In the rows, zero is written as 128.
Which row each row swaps with, under one turn or mirror:
Fevi: [115 124  97 129 129 134 119 114  64 145 130 126 133 124 120 131 126 122
 108 142 126 122]
Disat: [138 139 159  90 106 127 133 108 109 146 131 118 159 103 112 124 121 118
 115 138 154 151]
bigab: [120 123  92 141 125 112 125 101 120 136 139 117 130 147 100 142 118 161
 109 136 118 124]
nonav: [113 134 167 170 122 149 139 124 110 156 138 129 115 131 115 114 145 155
  93 138 149 125]
sos: [120 104 110 124 135 156 104 143 126 165 133 143 132 123 130 136  91 136
  88 170 152 148]
Sivon: [155 121 109 162 104 131 113 133 128 145 102 136 141 117 119 138 120 131
 125 103 140 117]
Kadep: [148 158 125 151 120 129 138 102 134 148 139 125 161 111 112 136 164 120
 126 157 140 122]
Sopo: [127 139 131 148 120 140 111 139 106 159 101 133 147 138 120 110  87 132
  80 145 140 129]
sobo: [129 128 128 115 128 194 139 102 146 139 132 113 144 120 117 137 128  86
 109 139 136 145]
Sevor: [143 120 115 149 138 141  90 111 143 156 118 121 124 139 123 127  96 109
 124 127 157 127]
gunir: [136 154 141 124 121 128 129 104 137 132 160 113 178 102 121 125 134 138
 130 118 117 133]
zeme: [127 135 164 137 133 175 130 107 145 143 136 116 107 111 107 137 118 163
  82 136 131 116]
sela: [115 155 150 123  90 135 151 110 115 130 121 141 138 110 131 155 142 126
 124 117 108 123]
bok: [127 135  97 111 118 132 135 114 172 144 131 126 160 111 131 116 126 165
  99 141 125 153]
luzu: [165 131 142 139 117 120 146 102 132 153 149 126 155 124 123 137 159 125
 140 132 134 140]
mive: [129 134 133 102 119 124 135 137 167 140 143 117 161 106 112 137 119 169
  88 138 134 145]
veb: [131 132 107 169 131 115 133 132  98 145 133 119 136 126 121 124 130  84
  94 138 134 134]
vab: [110 114 110 115 138 158 104 144 121 147 129 130 122 127 136 121 102 134
  79 159 158 157]
sop: [118 123 138 128  92 154 144 117 119 140 156 124 129 104 137 151 173 123
 106 139 137 171]
vasik: [107 132 132 184 108 145 115 126 160 151 140 146 124 127 154 137 127 122
 112 148 120 123]
Kat: [138 148 134 149 121 152 167  89 136 137 146 130 154 111 118 134 159 130
 129 132 129 137]
Vefa: [119 121 140  97 135 152 132 131  79 152 126 131 139 144 129 118 131 104
 107 140 123 127]
Tolo: [141 129 152 112 119 128 111 120 112 135 148 126 128 122 146 108 136 110
 121 145  84 122]
pire: [112 101 128 119 138 152 113 159 136 158 132 134 125 143 162 124 116 111
 122 152 125 154]
fuv: [129 124 106 133 124 157 136 129  67 144 127 131 116 112 109 110 122 134
 114 145 116 145]
Todok: [124 125 111 121 118 134 131 124 204 149 134 128 124 122 129 144 129 138
 107 146 131 132]
muf: [132 140 133 147 107 166 167 112 109 126 126 124 120 116 118 161 158 143
 103 145 122 141]
tovis: [111 116 120 143 103 133 142 124 131 168 103 129 128 113  94 134 105 144
  61 125 142 151]
Rifeg: [102 104 118 126 135 157 115 142 128 161 140 124 114 112 141 141  98 145
  82 152 142 170]
kul: [118 114 134 120 113 121 105 158 146 149 110 136 133 141 118 124  86 124
 128 130 125 128]
Tazu: [124 127 123 128 134 151 128 129 198 139 142 123 136  98 121 128 135 138
 113 141 120 135]
mepad: [128 136 187 140 127 147 128 137 154 152 131 121 142 120 138 132 117 155
  78 146 126 154]
bos: [105 148 107 121 144 137 111 105 127 136 157  95 132 105 122 110 101 125
  89 145 121 121]
zutin: [123 127 137 145 119  99 130 109  87 150 143 122 148 132 128 129 128 104
 105 124 126 162]
kibof: [126 132  91 156 130  95 130 117  98 145 136 120 126 122 117 136 122 114
 131 143 141 134]
Duv: [118  87 134 108 125 142  92 124 121 159 134 124 126 110 134 130  91 127
  82 141 120 144]
vaka: [126 128 126 107 114 134 135 121  62 149 131 128 118 118 132 129 125 152
 122 139 129 129]
Dap: [123 107 169 110 114 130 140 140 102 131 111 142 120 117 125 123 122 139
 109 124 102 131]
bitab: [122 126 141 156 147 168 158 108 125 154 128 139 135 121 146 168 133 133
 125 144 148 143]
feme: [107 162 132 152  87 162 154 119 120 116 124 114 132  98 107 135 146 137
 107 130 127 131]
maso: [119 133  93 114 114  86 141 126 114 143 138 133 115 104 141 123 134 120
 109 130 133 130]
rolo: [118 141 156 167  88 134 137 110 143 135 139 136 130  85 146 118 126 145
  95 146 138 125]
Nep: [130  85 118 148  89 124 123 127 120 159 101 132 126 124 116 113 121 100
  92 136 136 136]
guviz: [131 134 132 131 132 141 121 121 181 152 139 108 118 104 101 135 126 129
 130 130 144 105]
rato: [122 134 158 109 113 140 131 100 189 146 135 133 134 118 143 116 117 132
 111 144 140 130]
bur: [125 126 126 134 123 152 135 119 193 156 126 122 128 113 120 122 131 161
 113 154 114 138]
rar: [145 118 124 134 137 175  99 127 116 145 136 118 108 137 139 127 105 140
  77 143 149 152]
lazig: [ 96  94 125 116 138 162 126 148 130 169 155 150 138 120 136 132 131 116
 109 170 136 140]
midom: [137 136 166 140 106  99 108 115 134 139 135 131 172 133 140 128 130 128
 122 140 147 148]
sufet: [128 130 166 171 112 162 126 130 162 156 131 129 148 115 102 119 121 130
 119 137 108 124]

Swapped with Kat: Fevi
Swapped with Todok: Rifeg
Swapped with sop: maso

